Each path below is one point turned by a fixed rotation once a step. After each direction that follows a path, write how fast that rotation turns it, in degrees a step (0 if it stays still).
Each turn is a multiple of 5 degrees from 10 to 175, or 0.
Each row of a path follows its step; steps can be skipped.

step 3: [ -4  15 -13  18 -15  -4   8  13   9   9 -31   5  21   6  -5 -19 -12 -23
   5  17   0 -21 -31  26 -17   7  24 -37   8  -2   7  20   6  23   1 -25
 -23   6 -24   1 -21]
step 5: [ -3 -27   2   9  -4  -4 -38  -9   4 -22  -2 -24   0 -17 -13  16  16   0
  15  25  12  11   7 -13  14  -7 -19 -13 -22  -2  13  21  26 -23  14   6
  -1  -3 -30  46 -11]
step 6: [-13 -12  -5  23 -27 -28   9  -8 -26  10   6  -7 -12   3  21  15  18   6
  -7  -1  11 -13   7  24  12  -1  20   3  12  -8 -17  28  40 -26 -25   6
  10 -23  15  -1 -23]
step 7: [ -6   4 -15   4   6  15 -14  11   9  11   8  11  -1 -16  -3 -18 -13 -12
  -5 -27  36  21 -39  -2  18 -10  19  10 -10  30   4  40  13  -5 -15 -15
  24 -16  16 -19  15]
step 14: [  4  25  21  -1 -25 -37 -23  -1  -3 -11  -2  17 -25  -5 -29  -5  11  18
   7 -29  10  -8   2  14   3 -21 -13   5  -5  45 -28  10  10 -21   9  -4
  21  -8   7  -8  -8]
step 16: [ 15  42  -8  -3  22  -5  -8 -12  10  10  -6   8  27  36  21 -20   1  -6
 -26 -27  -6  14  22   8   0 -21  -2  17 -12 -33   2  11  25   9 -18 -13
   6  10 -11   1   4]
step 18: [  0 -17  -4  24 -10 -12 -12   4  -5 -21  -6 -40  23  13   7 -24  -8   0
  11  18   4 -38  32  -1  -4 -14   4 -22   1  22 -11 -24  -1 -19 -29  -3
   4  18  20 -10  10]
step 19: [  1  -5  -4  -5  -2  -4  -7 -21  -3  -8  -1   5   3 -10  -7  -8  -9 -30
 -13 -22  19  -1  -6  -8 -20   1  18 -12  -1  -6  39 -23  18 -52 -13  13
 -26 -29   0 -15  23]
Directions:
[  0  -5   6   6  -2   2   7   9  -1  11  -1   9  -1  13   1   3   0  -6
   7  -1   0  -5   7  -3  -1  -8  -7   6  -1  -4   0  -1   8 -10   6  -5
   0  -1  -6 -14  -1] : 145
[  5   1  -6   5   2  -6  -4   8   1   2   1  -5  -7   2  -2  -7   3  -6
  -8  -2 -11   9  12  -3   0  -2  10  -8   5   1  -1  -6   6   1   0  -5
  -7  -1  -5   1 -15] : 140
[  9  -6   2  -2  -9   3  -9  11   8   4   0  -5  -3   2  -6  -5  -1  -5
   1  -5   5 -12  -4   3  -3   9   3   0  10  10  -5   1  -8   2  -2  -9
   6   1   5  -6   1] : 100
[  7  -6   7   3   1   0   5   0   1 -10   4  -3   6   3 -10  -2  11   6
 -10   7   6  -3  -1   0  -4  -5  -9  -4  -1  14   0 -11   2  -3   3  10
  -2   0  -4  -1  -3] : 80
[ -2  -2  -5   2   2  -5  -4  -3   4   9   8  -4  -2   0  -3  -6  -5   4
   1   4   5   8   2   2  -8   7 -10  -9   0  -7   5   2  -2  -1   4   9
  -4   4  13 -15  -2] : 35
[-11   0   5   0  -8  -3   1  -7  -4   4  -2  -1   0  -7  -8   0  -7  -8
   1  -2   1  -4   6   1   3  13  -7  -3   9   6   4   7  -1  -8   6   6
  -1  -2 -14   5  -7] : 45
[ -2  15  -3   0   3   3  -4   1   0  -4   6   5   4   4  10   5   5  -9
  -6   7   0  -3   4   3 -14   2  -8  -7   1   2  -4   4  -8   7   7  -8
   3   1  -7  -1   1] : 55
